Where one turn sends some rows of the set: a few examples, then the rows asked
Q106: [ -1  14  -1   5   2  16 -10   4  -7   3 -12 -10  16   8   2   9   1   1
 -10  -7   4  14   2 -22   1   9  -3  -7   4   4]
Q899: [ 13  11  -4   4  -5   4 -14  -1  -6  14 -12   1   3  11   7  -1 -25  -6
  -1   8   1  -2   9   9 -10   1  -7  -5  19  15]
Q195: [ 14  -2  -7  -4  12  12   5  -7  -2  12 -16   1   4   8  16  -3   6   7
   1   4   0   6   1 -22  -7  13  -6 -11   3   1]
Q932: [  8   3 -21  -5  -1  15 -21   0  -3  20  -7 -11  -1  21  10 -16  -4 -14
  -4  -1   8   8  12 -20 -10  -3   4  -5  -9  13]
Q401: [  1  -4   0  -6   2   5   0  12  -7   0 -15  -6  13  14   7  -3   4  -7
  -1   7  13  -2  14 -33  -7   8  -4   1   1   3]
Q144: [ 21   9  -6   2   0   7 -16  -1   3   9 -21  -1  -3  14   5  -9  -9  -8
  10   0 -13  -2  11 -14   2  15   3 -10  -1  -1]
Q424: [  8  -1  -2  10   8   2  -9   9  -4  10  -7   2  12  11  20   4 -10  -6
  -9   2  -4   9   0 -11  -1   6   7  16   2  -2]
Q108: [ -5   4  -8  10  -7   3  -3 -10   0   7 -19   0  15   9  17   4 -12 -11
   6  -2   0   4  15 -21  -7  -8 -14  -4   5  -2]
Q902: [  2   7  -8  -5  -5   2 -18  -6 -11  -1  -4   5  10  -5   7  -3  -6   5
 -15  -2   8  10   1 -16   8  -3   1   1  13   2]
Q198: [  9   6 -13  -1  -3  20 -14   5   2  15  -8 -12   2  26   7 -22  -8 -14
  -8   2  10   5   7 -17 -12  -2   7   0  -4  10]
Q429: [  2  11 -23   1  -1   2  -7 -15  -2  14 -21  -6   8 -11   7   5  -8   0
   6   4   8   2   2 -10   4  10   1  -1  14   2]
Q513: [ -1   4  -7   6   4 -11   4  11   1   6 -10 -10   4  11   8   4   3 -16
   7   0  10  -4   8  -6  -9   5  -8  -4  14   9]
Q375: [  8  14 -17   2  -5   3 -10  -2  -9  20 -18  -2  -2  15  10  -3 -23  -6
  -1   6  12   3  10   5  -8  -1 -12  -6   9  18]
Q253: [  2  -6 -24 -15  -3  -5  -3   2  -6   7  -8  -5   5   1  17  -9  -7   3
   8  13   3 -11   6  -9   5  -3  -1   0   6   1]
Q69: [  9   0 -17  -3  -4   0 -23   6  -2  13  -6 -12  18  -1   2   8  -3 -12
   6   2  -2 -10  11 -17   7  14   2  -2   4   2]
Q137: [  1  12  -5  -3  -2   1 -20   2 -16  20 -17  -3  -8   7   4  -2  -7 -16
  -8  -3   8   5   3 -10  -1  23  -7  -5  14   8]
Q111: [ -4   0 -10   2  -6  -3 -21   5   3  26  -9 -10  -8  18  13 -10  -6  -5
   6  11   0   6  13  -7 -13  16  -5  -2   6  12]
Q583: [ 17   8   5   8  -3   5 -10   4  -2  11  -9   2   7  10   6  -2 -19  -3
   0  10  -4  -4   2   5  -9   6  -1  -5  22   7]
Q310: [ 14  -4 -10   0   7   6 -16  -3  -1  29   5  -6  15  14  10   1   3  -5
   0   4   8  -5   1 -11 -15  10  -8  -3   4  15]
Q93: [ 19  10  -1   3   2   5 -19 -10  -1   5  -9  12   6  14  -4 -10  -5 -12
  -5  -5   5  -4  -4 -11 -15  -1   8  -5   4   4]
Q965: [  9   3 -18  -2 -20   8 -18  -6   4   5  -8  -2   4   4  16  -3  -3   1
   4   9  13   1   9 -17  -2   0  -5 -26  -1  10]
Q540: [-15  -1 -16  -3 -10   4   1  15  -2   0  -9  -9   0   7  17   1  -1  -4
   0   9   2   7   3 -13  -9   1   1  -8  -1   0]
Q550: [-10  -5 -21 -10  -7  -1   1   8  -7   6  -8  -8   2   1  17  -3  -4   2
   3  13   4  -6   4  -9  -1  -4  -2  -4  -1   1]
Q565: [  1   0 -18  -3   0   0 -12  -4  -2   8  -7  13  10  23   9 -13 -10 -11
  -6   2   8  14   6 -12  -3  16   3 -13  14  18]
Q548: [  0  14  -3   0  -1  10 -13   1  -7  -5  -9  -4  15   3   4   4  -2   3
 -12  -6   5  16   2 -21   7   3   0  -2  12   2]
Q247: [  8   7  -1   3  -4  20 -11   3   6   4  -9 -11  12  25   3 -21 -14 -12
  -9   5   9  -2   8 -14  -9  -2   7   8   4   9]
Q706: [  4  -4 -14   4  -7  14 -16  -2  -3  12 -23 -13  15  24   3  -1  -8 -13
  -7  18   3  10  -5 -11  -1   9  -8  -6  -4   3]
Q312: [  5  -2 -13  -7  -1   7  -2  -5  11   4  -4  -1   4   7  -5 -16   1  -8
   0   8  -2  -4   9 -14 -25   0   3   2   8   4]
Q947: [  5  15  -7  -6  -7  13 -14 -21  -5  11 -12  -4  -4   4   0  -9   2  -1
  -2   6   6   0   6 -26   4   5   0  12   2   6]
Q556: [ 13   9 -13  -6   4   4  -8   4   4   7  -5   7  12   4  17 -10 -22   9
   0  -9  10  -9  16  -9  -8  10   2  -2   5  10]
Q446: [  5   3  -5   0  -9   9 -22   6   5  10 -17  -8   2   2   4  -6 -16  -1
  -9   6   4  -7   1  -5 -23   6  -5   5  -8  -7]
Q399: [ 13   8 -11   0  -5   3  -9   5   1   4  -9  -7   3   5  13  -2   0   2
  -6  15  26   0   0 -13   7  13  11   9   0  13]

Q902 moves to Q375
Q706 moves to Q424
Q93 moves to Q429
Where do these go?
Q513 moves to Q312
Q446 moves to Q399
Q899 moves to Q550
Q253 moves to Q932
Q144 moves to Q69

Where one turn sends some rows of the set: a few examples, then the rows asked
Q656: [ 0 13 -9  2  0  9  2  9  6  9 -5 -4 13 -9  4  2 -3]
Q877: [  8  -2   8  -3   1  -4   6  19  -6 -13   0  -8   5   1  -4   0  10]
Q164: [-10   1  16   1   1   7   3  -1  -5  -2   9  -1 -12 -10  -4  -2  -7]
Q367: [ 2 13 -8  1 -5  9  9 -1 16  8  0 -6  4 -8 -6  5  0]
Q629: [  6  -3   3  -5  -1  -7  -8  12   1 -10  -4 -13   6   4  -3   3  13]
Q568: [  9  -2   1 -12   6  -7   3   9  -7 -15  -5 -10   4   6  -4   5   8]
Q109: [ -2   9 -11  -1   1   5   7  -1  11   9   5  -5   4 -16  -1  -2  -2]
Q695: [ 4 14 -6  2 -2  6  9  7 14  9 -3 -1  8 -9  1  4 -1]
Q366: [  5   3   2  -5  -2  -5  -8   7   0 -11  -2 -18   3   4  -3   6  14]
Q962: [  8  -1   2 -10  -2  -3   2  10  -3 -13  -5 -17   5   4  -6   8   9]
Q169: [  4  -1   6  -6   2  -3   4  18  -3 -18   2  -9   5  -5  -4  -2  12]
Q337: [ -5   3  13  -4   7   6   5  -2  -4   4   6   7 -13  -8  -4   0 -11]
Q795: [ -8   2  18  -1   4  10   2  -3   3  -3   9   0  -8 -11  -6  -4 -10]
Q891: [ 11   7   0  -7   7  -4   5  11  -9 -13   1  -7   0  10  -2   4  13]
Q594: [  3   0  -3  -7   2  18  -6  -8   8 -11 -10   7 -10   5  10  -2  -5]
Q694: [ 1 12 -9  3  5  8  0 -5 16  9  1 -6  7 -3 -2  4 -5]
Q490: [  1   3  -7  -5   4  19  -1  -1   3 -17  -6  11  -8   7   9  -8   1]
Q767: [  8   1  -5  -4   5  10   3 -10   9 -17  -7   6  -8   4  11  -4  -3]
Q612: [  2   2  -1  -6   2  16  -7  -1   1 -16 -12   5  -4   5  15  -5  -3]
Q360: [ -2  10 -14   5   2   5   0  -1  10  11   0  -5   8  -6   1   2  -1]
Q210: [ -8   4  14  -9   5   0   1  -4   1  -3   7   8 -13 -10 -11  -3  -4]
Q968: [ 10   3   3  -7   2  -2  -1  13  -8 -10  -2  -6   0  13  -4   6  14]
Q193: [  6   2   1  -5   1  11  -3  -4  11 -17 -11   8  -6   4  15  -4  -1]
Q162: [  5  -1   4 -14   2  -4   3  14  -5 -14  -3 -10   5   0 -10   4  11]
Q134: [ -5   8  19  -6   4  -1   0  -2  -3   2   4   7 -14  -6  -5   3  -4]
Q905: [ -5   3  11  -8   4   7   6  -7  -5  -3  10   3 -18  -8  -3  -3  -5]
Q479: [  5   5  -3  -5   9  20   2  -4   8 -14  -2  12  -5   7   6  -6  -4]
Q636: [ -9   7  17  -5   4   4  -2   3 -12   2   5   3  -8  -7  -4   1  -7]
Q489: [  3   3 -12  -9   0  16  -2  -9  11 -13  -5   4  -9   2  10  -6   1]
Q843: [ -1   7 -10   0   0  11   3   4  15   9  -3   0   7 -13   1   0  -7]

Q594 moves to Q337
Q694 moves to Q479
Where do these go?
Q490 moves to Q164
Q968 moves to Q877
Q962 moves to Q568
Q489 moves to Q905
Q656 moves to Q612
Q193 moves to Q134
Q767 moves to Q210
Q366 moves to Q891

Where one turn sends some rows of the set: a few examples, then the rows asked
Q168: [  5   0   0 -19 -20  -2  -1  -6   6   8   8  13   2   0   2 -13  -1  -2
   2  11   7   0   3   4  -1  -3  -5  -2   0]
Q993: [  4   2  -1  -2   2   6  11   6 -16  -3  -2   3  11  14   1  18   7   2
   0   3  -4   3  11  13  -2   9   9  -1   2]
Q541: [  2  -1   0 -19  -8   1  -5   2   6   7   0  10   1  13   4 -17   8  -3
  10  18  -5  -3  -3   1   0  -7  -4  -3   5]
Q542: [  1  -2  -2  19  25 -10  -3   3   0   3   6   5   2   1   5   9  -2   3
  -6  10  -7  -2  -1   2  -5  -3   2  -2   8]
Q929: [  1  -2  -2  19  24 -10  -3   2   0   3   6   6   1   2   5   9   0   4
  -5  10  -7  -3  -3   1  -5  -4   2  -2   8]
Q884: [ 13  -1   2  16   9  -9 -14   2   7   3  -1   5   3  10  -5  -1 -11  -2
  -6  -7 -16   2   8  10  -2   1   1  -4   1]
Q35: [ 1 -2 -3 19 24 -9 -3  5  0  2  6  5  3  1  6  9  0  3 -6 10 -8 -2 -2  2
 -5 -3  3 -1  8]
Q770: [  6  -1  -1 -10  -5   9  -4   8 -17   4   1   4  -3  -2   5   6  -5  11
 -14 -19  -6  -4  -7  -1  -4  -2   1  -4  -7]
Q761: [ 13   0   1  15   7  -7 -18   8  10  -1  -1   2   4   7  -1   0  -3  -1
  -7  -6 -18  -3   4   7  -1   3   5  -1  -2]
Q737: [ 13  -2   4  17   7 -11 -15  -6   7   5  -1   8  -3  11  -4   2  -8  -1
  -5  -8 -15  -2   1   5  -3  -2  -1  -4  -1]
Q266: [  5   0  -2 -11  -3  10  -2  12 -17   4   1   2   1  -2   4   4  -9   9
 -14 -18  -7   0  -2   3  -4   0   1  -5  -6]
Q390: [  5   0   4   0  -3   1   9 -10 -17   1  -3  11  -1  16   2  23  13   5
   3   2  -2  -3  -2   3  -5   1   5  -1  -1]
Q823: [  6  -1  -2   9  13  -3  -3  21   1  -2   1  -1   6  12   5   2 -15  12
   6   9   8  -3  -1   6  -2   3   9   1  -5]
Q287: [  1   3  -7 -23 -16  -7  -5   2  -6   2   5   5   6  -9   2  11   3   7
 -11   7  -8  -2  10   3   1   0  10  -4   3]
Q746: [  0   3  -8 -23 -12  -8   0  -1  -9   5   5   7   8  -6  -3   9  -7   5
 -10   6  -6   5  17   8   1  -1   6  -7   6]
Q800: [  2  -2   1 -18  -6   1  -2  -1   4   9   0  12   1  15   1 -17   3  -3
  11  17  -3   0  -1   3   0  -9  -6  -5   6]
Q818: [  6   0  -1 -20 -21  -1  -3  -1   8   6   8  11   4  -1   4 -13   2  -1
   1  12   6  -2   3   4  -1  -1  -3   0  -1]
Q741: [  2  -1  -1 -19  -6   3  -4   7   6   6   0   8   5  12   4 -18   6  -4
   9  18  -6  -1   1   4   1  -5  -2  -3   6]
Q886: [  5  -1  -1 -10  -2   8   0   7 -19   6   1   5   0   0   2   4 -14   9
 -13 -19  -5   2  -1   4  -4  -2  -2  -7  -5]
Q13: [  1  -2  -2  19  23 -10  -4   4   0   2   6   5   1   0   7   9   1   4
  -5  10  -8  -3  -3   1  -5  -3   2  -1   7]
Q595: [  1   2  -5 -22 -18 -10  -5  -9  -8   6   5  10  -1  -7   1  13   4   9
 -10   5  -6  -4   5  -2  -1  -5   5  -5   2]
Q726: [  6  -2   0  10  14  -7   0   8  -2   3   0   5   0  16   0   2 -22  12
   8   8  11   0  -2   5  -3  -2   3  -2  -4]
Q957: [  5   2   1  -2  -3   5   6   3 -13  -4  -3   4   6  12   6  21  18   5
   1   3  -5  -5   1   5  -3   7  11   2  -2]
Q117: [  7  -3   2  11   9  -8  -4   3   0   3   0   7  -7  15   4   5 -12  15
   8   8  11  -8 -12  -2  -4  -4   3   0  -7]
Q503: [  4   1   2   0   3   2  13  -7 -19   2  -3  10   5  18  -3  20   2   3
   3   2  -1   5   8  11  -4   3   3  -4   3]
Q514: [  6  -1   0 -10  -4   7  -2   3 -19   7   1   6  -5   0   3   6 -10  10
 -13 -20  -4  -1  -6   0  -5  -4  -3  -6  -6]
Q76: [  7  -2   0   9   8  -4  -7  15   3  -3   0   1  -1  10   9   5  -5  15
   6   9   7 -11 -11  -2  -3   1   9   4  -8]
Q361: [  0   2  -5 -21 -14 -11   0 -12 -11   9   5  12   0  -4  -4  11  -6   7
  -8   4  -4   3  11   4  -1  -6   2  -8   5]
Q588: [  5   0  -1 -19 -18  -1   0  -3   6   7   8  12   5   0   1 -15  -4  -3
   1  11   7   2   7   7  -1  -2  -5  -3   1]
Q538: [  1  -1  -1 -19  -4   2  -2   4   5   8   0   9   5  14   2 -18   1  -4
  10  18  -4   2   3   6   0  -6  -4  -5   7]
Q363: [ 14  -1   4  16   4 -10 -19   0  10   1  -1   5  -2   7   0   2   0   0
  -6  -7 -17  -7  -2   2  -3   0   3  -1  -3]
Q523: [  5   0  -1 -20 -19   0  -2   2   7   5   8  10   7  -1   3 -15  -1  -3
   0  12   6   1   7   7   0   0  -2  -1   0]

Q538 moves to Q800
Q884 moves to Q737
Where do these go?
Q390 moves to Q957
Q588 moves to Q168
Q76 moves to Q823
Q514 moves to Q770
Q746 moves to Q361

Where one turn sends some rows of the set: a few examples, then the rows asked
Q151: [  1   8   7   3  -6  11  10   7 -11  -7  -1  -9]
Q233: [ 7  2 -4 -2  1 14  0 -4  9  5 11  1]
Q758: [  9  10  -1   9   5   4  11   2 -19  -1  13 -22]
Q634: [ 16  -5   3  14  16  13   6  -7 -10   8   3  -6]
Q283: [ -4  10  11  -2  11  11  12  -7  -2  12   8 -15]
Q314: [-1  0 -3 12 -4 -3 -3  2  0 17  3 -8]
Q849: [  6  -4  -6  11   3  -3   5   1 -15   3 -10  -2]
Q288: [ 13  16  -3  -5   0   0  11 -10 -14  -1  13 -17]
Q345: [ 15   8   3   1  19   4   5  11   2   6   9 -13]
Q894: [ 12  10 -15  -7   2  -4   5  10  -2  12   5 -12]
Q402: [  8  10  -3 -12   0   5  10  -4   2   2  -6   2]
Q901: [  6 -12  -4   4   3   1   6  -9 -21   7   0 -11]
Q154: [16 -4 16  5 -3 10  6 -3 -3 11 -3 -7]
Q428: [ 19   7 -16  -5   7   6   7  -1  -7  17  -2  -3]
Q702: [  3   3   2  -3  -6   4   7  -7  -6  15  17 -23]

Q894 moves to Q849
Q314 moves to Q151
Where do these go?
Q901 moves to Q288
Q634 moves to Q702
Q233 moves to Q154

Where one turn sends some rows of the set: a few examples, then the rows asked
Q462: [  3  -2 -16 -13   1   2 -16  14  12  26  -8  -5  -1   6   2  -7   4   0
 -11  -5 -13]
Q136: [  5  15  -4  10  12   3 -26   0  -2  11  -4  -1  -6  -5   9   5   4   8
  -5  -6 -16]
Q544: [-19   9 -21   7  -1   8 -21  -4  -8   5 -14  -7   3   1  19   1   2  -1
 -10   3 -19]
Q915: [-11  10 -12   1   8  14  -2  13 -12  23  -5 -13 -18  -3   9 -13  -6   8
  -5  -5  -7]
Q807: [ -3   9 -14   9   8  12  -7  -2   0  13  -6 -11   2   5   8   3  -4 -13
 -11  10   3]
Q177: [-14  10 -23   9  -9   2 -21  15 -13   9 -16   2  -2  -4  18   1   3   4
  -4   6 -22]
Q362: [-14  16 -14  11   7   2  -3  15   6  13 -15 -11  -3   2  15   3  -1  -6
  -7  18 -12]
Q889: [  9   4  -6  -3  -2   2 -21  11   8  25 -10 -14 -13   1   8   1   9  13
  -5   1 -11]
Q418: [  1  -5 -17  -9   0   7   0  12   5  18 -25 -11  -2   0   8  -6   3  -8
  -8 -11 -14]
Q298: [ -9   4 -19   3  -6  14 -21  -9 -14  10 -10  -2  13  -2   8  -4   3   3
  -9   3  -7]
Q221: [ -1   3 -12   4   6  -2  -3  12  -4   9 -22   6  14 -10   6 -10   5  -3
  -6  -8 -22]
Q21: [ -7   8 -13   7  -5   1  -5  23   2  17 -13   0  -5 -14   5  -5  -6   1
   3  20 -11]
Q604: [  4   2 -13   5  -4  10 -10   6  -3  17  -3   0  -1 -11  -3  -5 -10  -5
   0  13   5]
Q621: [ -3   5 -22   5 -14   8 -21  10 -18  13 -12   7   8  -8   7  -4   4   8
  -3   7 -11]
Q152: [ -6   5 -13  11   1  -5  -6  15 -10  23   0 -14 -13   3  13 -18   3   5
  -9  -3   0]
Q264: [ -2  14 -16   5  13  -5 -21  15   3  14  -6   7   7   1   7  -4   8  -1
 -12  -7 -19]
Q704: [  8   1  -7   1  -3   8  -5   8   1  16 -26 -20 -13  -5  14   2   8   5
  -2  -6 -11]
Q138: [ -9   2  -3  -6   4  12   5   9 -14  26  -8  -6  -8   7   6  -9  -8   5
  -7   4 -18]
Q179: [  5   4  -1   9   5   6  -9  -3  -9   6 -20  -2   1 -16   7  -2   1   5
   1  -7 -18]
Q712: [ -4  -3  -4   4  -3  -7   1  10 -12  26  -3  -7  -3  13   9 -14   1   1
 -11   7 -12]

Q362 moves to Q807
Q418 moves to Q462
Where do these go?
Q264 moves to Q136
Q544 moves to Q298
Q915 moves to Q138

Where one turn sends some rows of the set: a few examples, then the rows asked
Q553: [  2  -1   7   9 -12  -1   3   7  -7  -5   8   7]
Q75: [-9 -5 -6 -2 -5  7 -3 -8 10  8  2 11]
Q906: [  2  -6  12  -5 -14  -3  -2   2   2  -3   2   1]
Q727: [ -5   5  10   3  12   5   1 -11   2   3   1  15]
Q412: [ 0 17  1 18  6  3  1  6 11  3 -7 -3]
Q488: [17 -1  8  5  6 -1 -1 -4 12  9 -1 -8]
Q279: [ 10  -2  -1  -5  -3  -6   5  -1   3  17  -2 -10]
Q817: [ -1  13   6 -11  -9   0   9  -2  -1   7  -4  -4]
Q898: [ -9  -5  -8   0  -5  -7  -2 -11   1   9  -1   3]
Q670: [-6  4 12  2  9 14  8  1 -7  4  0 11]
Q53: [  9 -13   4   0  -4  -7   7   2   1   9   1  -9]
Q970: [ -8   6   2   3  -7   1   2 -12  -5  15 -11   2]
Q89: [  7   8   7   6   4  10  -1   9  10   7  -3 -16]
Q771: [-2 -7 -2  3 12  6 -1 11  3 -6 -1 10]
Q322: [  5 -15   8  11  -3  -4   8   6   0   0   2  -7]
Q347: [  0   3   8   6  10  14   4  10  -3   0 -12   9]
Q159: [ 0 11  4  7 16  2  6 -3 -5  5 -8 11]
Q230: [-9 -6 -4 -3 -8 16  3  3  1  8  2  7]
Q172: [  2   5  -3  10  10   1   1   5  16   0   5 -13]
Q225: [ 13  -1   9  13  -6   3   8  -3   1  12  -2 -11]
Q871: [-5 -6  8 -5  9 15  4  4  5 -2 -1 11]
Q432: [ 9 -3 -1 17  0 -6  9 -7  7  5  7 -8]
Q738: [  0   3   5 -11  -5 -12   3  -5   0   2   7  -1]
Q879: [-10   6  -1   5  -5   6   1 -12  -2  13   3  11]
Q992: [ 1 -7  8 21  2 -2  6  8  4 -7  1 -3]
Q192: [ 2 16  1 -9  0  1  8 -4 14  0 -9  3]
Q236: [-1  6  6 23  5  2  3  8 10 -5 -5 -2]
Q23: [ 4 19 -3  6  5  0 -1  2 12 12 -8 -6]
Q519: [ 3 12  3 10 -7 10  7  9  7 -7 -7 10]
Q775: [  5   1   2  11  -4  -1   1   6   8 -12   4  14]
Q593: [ -1   7   6   1   6   1   0 -13   6   8 -17   8]
Q132: [ -2   5  -2  18  -2   5   9   6   5   3   4 -16]
Q422: [  4  -6   2  15  -5   4   5  -2  17   0  -3 -12]
Q182: [ 11  10   3   7   9   0   3   3   1  12   7 -12]
Q241: [ 7 11 -3 -3  0 -2  1  0  8 18 -7 -9]
Q730: [ -9 -13  -4  -1 -10   5  -5   2   3   4  -5   1]
Q145: [ -7   5  12   3  -3  11  -2 -12   4   9  -7  11]
Q755: [ 1 21 -4  4  1  2 13  2  6 -2 -2  8]
Q986: [-8 -8 -7  5 -1  6  2 12 -8  1  4  4]
Q662: [-8 -5 -5 -3  6 10  7  4 -1  3  9 10]

Q53 moves to Q322
Q225 moves to Q432
Where do these go?
Q670 moves to Q727
Q593 moves to Q970
Q192 moves to Q817

